In the data rows, zero lies at 4.5, halfway between 4 and 5.
Here is a table of points, one per row:
3 9 6 5 4 3 4 5 4 4 5 4 4 4 6 3 6 5 5 5 7 4 3 3 4 4 5 5 5 6 6 6
5 6 4 4 6 4 2 4 7 7 5 3 4 8 5 6 4 5 2 3 3 3 6 5 6 7 6 3 5 1 5 7
5 3 4 2 3 4 3 3 5 4 3 4 6 3 4 2 5 8 5 5 7 4 6 6 6 7 4 3 6 4 6 5
5 5 4 6 4 4 6 4 4 5 3 6 7 3 4 7 4 8 3 4 6 4 9 3 4 5 3 7 2 4 4 4
6 4 4 7 7 5 4 5 2 5 5 2 5 3 4 4 5 8 7 2 4 5 4 6 2 3 5 7 7 3 9 7
6 5 4 6 6 5 4 5 5 4 4 4 2 4 4 5 3 7 3 4 2 6 4 5 4 6 4 5 5 2 4 3
5 3 6 6 2 3 3 5 3 6 4 4 1 2 5 5 4 6 6 5 2 8 5 8 6 4 2 3 6 4 7 5
7 5 5 2 3 9 4 3 3 6 3 6 3 4 3 5 5 4 8 3 4 3 5 3 8 5 5 3 3 5 3 8
5 3 5 0 6 3 8 3 3 5 5 3 4 4 4 9 4 8 4 5 7 3 4 2 6 4 6 1 3 2 6 4
4 5 5 4 7 3 4 4 4 6 3 5 4 4 4 8 5 3 4 3 4 3 9 3 5 4 5 6 4 7 5 3
5 3 4 4 2 5 3 5 4 4 4 4 4 3 3 3 4 8 6 6 5 3 3 5 5 3 2 4 7 4 7 5
3 6 3 4 4 5 5 9 4 3 6 5 3 3 2 5 4 1 7 2 4 1 4 7 4 9 6 4 7 5 3 3
4 5 4 8 5 4 4 3 4 4 3 6 3 5 4 3 4 5 4 7 5 5 3 4 3 4 9 4 4 6 4 4
7 3 7 5 4 2 3 5 5 2 6 4 5 3 6 6 4 3 5 3 3 1 3 3 2 4 5 4 2 3 4 4
5 5 4 6 4 4 4 4 4 6 3 5 4 4 5 4 4 5 6 8 7 6 3 3 4 4 9 5 4 5 3 4
5 4 5 4 2 6 3 1 5 4 5 5 7 3 3 3 5 2 2 2 5 6 3 5 5 7 3 6 2 6 5 5
4 1 2 2 3 6 3 2 4 3 5 3 3 3 5 5 4 2 4 3 7 5 5 5 4 2 5 3 9 5 7 4
2 8 4 4 6 2 3 4 3 3 5 5 3 4 5 4 4 5 4 3 9 4 3 7 4 8 3 4 1 4 7 6
6 5 4 5 4 3 3 6 2 3 4 4 7 8 2 3 4 4 2 4 5 5 6 7 5 3 3 1 1 2 0 2
2 4 3 9 4 5 3 1 3 3 2 3 5 5 4 5 4 2 5 2 4 5 5 5 6 4 4 3 5 1 2 7
5 4 5 4 3 3 7 7 7 3 5 5 5 9 4 6 7 6 6 4 4 4 4 3 3 6 5 5 5 5 5 6
6 4 3 4 3 5 4 6 4 4 4 0 6 5 5 0 5 7 2 6 3 4 4 3 5 4 5 4 2 5 4 4
5 4 4 6 4 4 3 4 5 6 5 7 3 3 4 4 4 5 4 8 5 5 3 2 3 4 9 4 4 5 4 4
3 5 7 5 4 3 5 4 4 4 4 3 8 3 5 6 5 2 5 7 3 3 3 7 5 5 4 6 4 3 5 5
5 5 4 5 7 2 4 4 4 5 5 5 4 5 5 7 4 4 5 5 5 4 9 3 4 5 2 5 4 8 3 3
6 2 1 5 5 5 6 5 6 5 6 3 3 4 3 4 4 6 4 4 5 4 3 7 5 6 3 5 5 4 5 5
4 9 5 6 2 4 5 4 3 4 5 5 2 4 6 3 5 3 5 4 8 4 4 4 4 2 2 5 4 4 7 6
4 4 6 5 5 4 6 8 5 2 0 7 5 7 6 5 8 5 5 4 4 7 4 6 5 4 6 5 5 5 6 5
6 4 5 5 7 4 5 4 9 4 3 3 3 6 5 6 3 6 7 5 6 6 4 5 4 6 3 3 6 3 5 3
0 3 3 4 1 5 3 4 5 5 5 3 4 3 4 4 4 7 2 4 3 6 4 2 4 5 3 4 5 3 3 5
4 4 4 5 7 5 4 5 5 5 6 6 8 5 9 4 4 5 7 4 3 6 3 4 5 4 5 3 4 5 2 4
4 5 3 2 6 4 5 3 3 6 4 4 4 3 5 7 6 5 4 4 6 4 9 4 2 5 4 6 2 6 3 6
6 5 4 4 5 9 4 3 5 3 4 7 4 9 3 3 3 4 6 4 4 4 4 4 7 4 4 6 3 5 9 3
3 4 4 5 7 5 5 5 4 6 6 7 9 4 9 3 5 5 7 4 5 7 5 5 7 4 5 4 4 4 4 4
5 5 5 4 2 3 6 5 5 4 3 7 3 6 4 5 0 7 4 6 4 6 4 4 5 4 4 3 3 6 5 3
5 3 4 6 6 5 3 5 5 3 6 0 4 3 2 5 4 3 4 3 6 6 6 4 7 4 9 4 3 5 4 5
4 3 4 3 6 6 4 6 4 5 7 7 6 5 9 3 4 5 6 5 4 5 4 3 6 4 4 3 4 5 4 3
0 4 6 5 5 5 9 2 9 4 4 4 1 4 5 2 7 2 4 4 4 5 7 8 4 2 4 3 5 5 3 3
4 5 2 4 4 2 6 3 4 6 3 3 7 5 5 6 3 5 5 5 3 1 9 4 6 2 4 4 3 6 6 5
4 6 2 5 7 4 4 4 5 4 3 5 5 4 4 4 3 4 5 7 5 5 3 4 2 4 9 3 3 6 4 6
6 3 3 8 4 3 3 4 4 7 4 5 2 5 6 3 7 4 5 8 6 3 4 3 6 5 7 4 4 3 4 4
4 5 3 3 4 3 4 4 5 7 4 6 4 4 3 6 3 3 5 4 3 4 9 3 3 4 4 7 3 8 5 5
8 6 2 3 3 7 2 6 3 4 3 4 6 4 4 6 6 3 2 5 4 5 2 3 2 3 1 4 3 4 3 3
3 5 4 5 7 4 4 4 4 7 4 4 6 4 4 7 4 3 3 4 4 4 2 4 4 5 3 7 4 8 5 2
6 4 5 9 3 4 5 4 4 7 3 7 5 4 4 3 6 4 5 7 6 4 4 4 4 4 8 3 5 4 4 3
4 3 6 4 5 5 7 6 3 3 4 5 6 3 4 7 4 2 3 9 7 3 5 8 6 5 4 5 6 3 3 5
4 5 5 5 8 3 5 4 4 6 3 5 5 4 3 6 5 5 4 4 4 4 6 5 7 4 5 6 4 9 4 3
5 5 6 1 6 3 3 5 5 9 4 3 3 4 4 3 4 7 6 5 5 8 5 6 4 3 4 3 8 4 5 6
6 5 5 1 5 1 4 4 4 4 4 5 6 5 0 3 5 6 6 2 3 7 3 5 6 6 6 3 5 4 6 2
6 5 3 2 5 4 7 3 2 4 4 3 3 6 5 5 5 2 3 6 2 6 5 3 5 4 3 2 9 3 5 5
6 7 3 7 3 5 3 5 4 5 5 3 5 4 2 5 4 4 2 2 6 8 7 5 3 2 5 4 6 3 2 4
5 6 3 9 2 5 6 5 3 2 5 4 4 3 4 6 4 3 2 5 6 7 3 3 6 5 8 3 5 6 3 6
4 6 4 1 3 5 3 4 3 6 3 7 2 4 5 4 4 7 0 2 3 6 2 5 6 4 5 6 6 3 3 6
4 9 6 6 5 3 4 5 4 5 6 6 3 4 4 3 5 4 4 6 6 3 4 4 3 3 3 2 3 4 8 7
4 5 3 4 5 4 4 4 4 4 6 2 2 3 4 4 4 5 7 4 9 6 3 7 4 1 3 3 3 5 7 6
4 3 3 5 7 5 4 4 4 5 5 4 4 4 4 5 4 4 4 6 4 3 8 3 3 5 2 5 3 9 4 3
2 9 7 6 6 5 4 4 4 4 5 6 4 4 4 4 6 4 5 6 8 3 3 4 4 4 3 3 5 4 7 5
3 5 5 5 7 4 6 3 3 7 3 4 5 5 4 7 5 5 4 4 5 4 2 3 4 5 2 8 7 9 3 3
5 4 3 3 6 4 3 3 6 2 2 3 3 3 4 4 4 5 8 5 3 5 4 5 3 5 3 4 6 3 3 5
7 5 5 4 2 5 4 3 4 2 6 5 6 3 8 5 5 4 4 5 4 3 6 9 4 3 6 6 5 5 2 4
2 5 3 3 4 5 3 9 3 4 7 3 2 4 4 3 4 3 5 4 4 2 5 8 4 8 6 4 5 5 3 3
2 3 4 5 7 5 6 4 3 5 6 8 9 4 9 3 5 4 5 4 4 7 5 4 5 5 5 3 7 4 7 3
5 2 5 6 3 4 6 4 4 6 4 6 5 3 3 2 2 0 4 0 4 6 3 4 0 4 2 3 1 5 7 4
6 4 4 5 3 4 7 6 9 4 5 4 4 8 5 7 6 6 6 5 5 3 4 4 4 6 4 5 5 4 5 6
4 2 5 4 4 4 5 9 5 4 5 6 3 7 4 6 8 5 3 5 4 9 5 6 4 4 4 5 2 6 8 5
7 4 9 4 2 5 4 6 6 5 6 4 4 3 8 5 4 4 4 5 6 3 5 6 2 4 4 7 4 2 3 3
8 4 4 5 5 9 4 8 6 6 5 8 5 3 4 3 4 4 6 4 3 2 4 3 8 3 5 4 5 5 6 5
5 5 3 4 4 3 6 3 9 5 5 5 4 3 4 4 9 1 4 5 3 5 3 3 7 3 3 3 4 4 5 3
6 4 4 4 5 6 4 6 4 7 6 7 6 4 9 3 5 4 6 4 4 5 4 4 6 4 4 4 4 5 4 5
6 4 5 5 5 8 3 5 5 6 5 7 3 4 8 5 4 5 7 4 5 3 4 3 8 4 3 4 4 4 3 4
5 5 3 4 2 4 9 3 1 5 4 3 5 4 6 6 4 8 3 3 2 4 3 4 5 4 3 3 2 5 5 4
0 3 6 4 2 6 3 8 5 6 3 5 7 5 4 5 5 8 4 4 5 1 4 3 4 4 6 2 8 5 3 4
3 5 9 1 3 4 3 2 2 0 6 4 5 4 3 2 5 3 6 5 3 6 5 2 6 3 5 6 4 5 3 2
7 4 3 4 5 7 4 5 6 5 7 7 4 4 8 5 3 5 7 3 6 5 3 4 6 4 4 5 4 5 2 5
4 3 5 5 3 4 6 9 6 3 5 6 4 7 4 6 8 6 5 5 4 6 4 5 3 5 4 5 4 5 7 6
4 3 4 6 6 3 4 5 9 4 3 4 6 2 4 2 4 6 3 2 6 5 4 3 5 7 4 5 5 2 5 7
5 4 5 5 3 4 7 8 6 3 5 6 4 7 4 5 8 7 5 3 4 4 4 4 3 4 6 5 4 5 6 7
7 4 9 5 3 2 3 5 5 6 5 2 4 5 8 5 4 3 2 2 6 3 3 3 6 4 3 7 6 3 4 2
7 7 5 5 4 7 9 4 6 2 3 5 5 1 4 3 3 7 4 4 4 4 8 5 5 7 6 4 8 4 5 2
3 4 4 4 4 1 8 9 2 8 3 3 2 4 4 3 4 2 9 4 5 4 4 3 4 9 3 4 3 2 2 3
5 4 9 4 4 6 3 5 5 4 5 2 7 5 4 4 4 2 4 4 5 5 4 3 6 5 3 2 4 9 2 9
4 4 2 5 5 4 8 4 3 6 6 4 7 5 3 5 3 3 4 7 4 3 3 9 5 4 4 6 6 4 3 5
3 3 9 2 4 6 5 4 5 4 5 2 5 3 4 3 4 4 5 7 3 3 4 2 3 4 5 7 2 5 3 5
4 3 5 4 4 8 6 4 5 4 4 5 3 9 5 4 6 4 4 6 4 5 5 4 2 9 4 5 5 5 5 7
6 3 8 4 5 5 3 2 3 4 6 5 6 5 7 6 5 3 3 4 4 1 3 8 2 6 5 3 4 4 5 3
9 4 7 3 4 3 6 4 3 4 3 5 5 4 5 3 3 2 4 2 3 4 5 3 1 4 4 3 5 3 3 5
3 5 4 6 5 4 1 3 4 1 6 5 2 3 6 6 3 6 3 5 1 4 5 4 7 5 3 3 4 2 8 5
3 6 6 4 3 5 5 5 6 4 5 3 7 4 3 6 4 3 6 9 2 5 4 5 6 4 5 9 3 1 4 4
5 5 4 6 2 6 3 2 6 7 7 2 6 6 2 5 5 8 7 3 4 6 4 5 2 6 4 4 6 4 6 0
7 2 4 3 4 1 3 2 6 3 5 7 2 4 3 1 5 6 3 4 4 4 6 6 4 6 4 4 6 5 5 5
There is one direction along which these points spread out most. How far along it is each point below, from 0 to 99? 50 is the average, and the first point above lies past it. One standard deviation of the points above along it is 16.
4 4 6 4 5 3 4 4 3 6 4 4 4 4 4 6 6 5 5 3 6 3 3 3 5 4 3 8 3 9 3 3 21
6 5 5 5 8 6 4 5 7 4 4 4 5 3 2 3 5 8 1 4 3 4 3 4 3 4 3 3 7 4 4 4 65
4 3 5 5 5 6 3 2 3 5 5 5 3 6 2 7 3 2 3 2 4 7 5 2 5 2 6 5 8 1 5 6 53
5 4 2 7 2 4 3 2 3 9 4 6 3 5 4 3 9 5 5 8 6 4 3 4 6 5 6 6 4 3 3 3 53
2 4 4 5 6 4 7 4 4 4 9 6 6 5 6 4 5 5 5 4 4 7 5 4 5 5 6 4 7 5 3 4 49
5 7 4 5 6 7 5 4 6 5 5 3 3 9 5 1 3 4 4 3 4 5 6 5 3 9 4 5 5 4 4 6 61
6 4 3 4 2 4 4 4 6 4 7 4 7 6 6 5 4 3 3 5 5 2 4 9 4 4 4 6 7 5 4 5 47
4 4 2 2 6 3 3 6 4 2 3 4 7 3 5 3 2 3 3 4 6 6 4 2 6 6 3 8 6 1 7 5 54
3 4 5 3 6 4 7 4 4 5 5 5 5 4 1 5 4 2 4 8 5 4 4 8 4 4 3 8 4 2 3 4 34
5 3 4 4 5 5 5 5 4 2 4 6 3 9 4 3 6 5 6 4 7 3 5 3 5 0 4 5 5 4 3 5 57
6 4 2 4 6 4 3 4 4 1 4 5 5 2 2 5 5 7 6 6 3 7 4 5 4 6 2 4 7 4 2 6 64
5 6 3 5 3 5 3 4 5 5 3 4 5 5 6 5 3 2 4 8 7 7 5 3 2 6 9 4 5 6 6 3 45
4 5 3 4 7 2 4 4 4 6 3 3 4 5 4 5 5 4 5 4 2 3 5 3 5 4 4 6 4 9 4 4 24
3 1 8 6 7 5 6 4 3 4 6 5 5 5 3 4 3 4 3 6 5 2 3 5 3 3 4 9 4 3 4 5 34
4 5 4 3 6 8 4 4 4 6 4 4 4 2 4 6 6 4 3 2 5 6 4 6 4 3 4 3 0 2 5 4 46
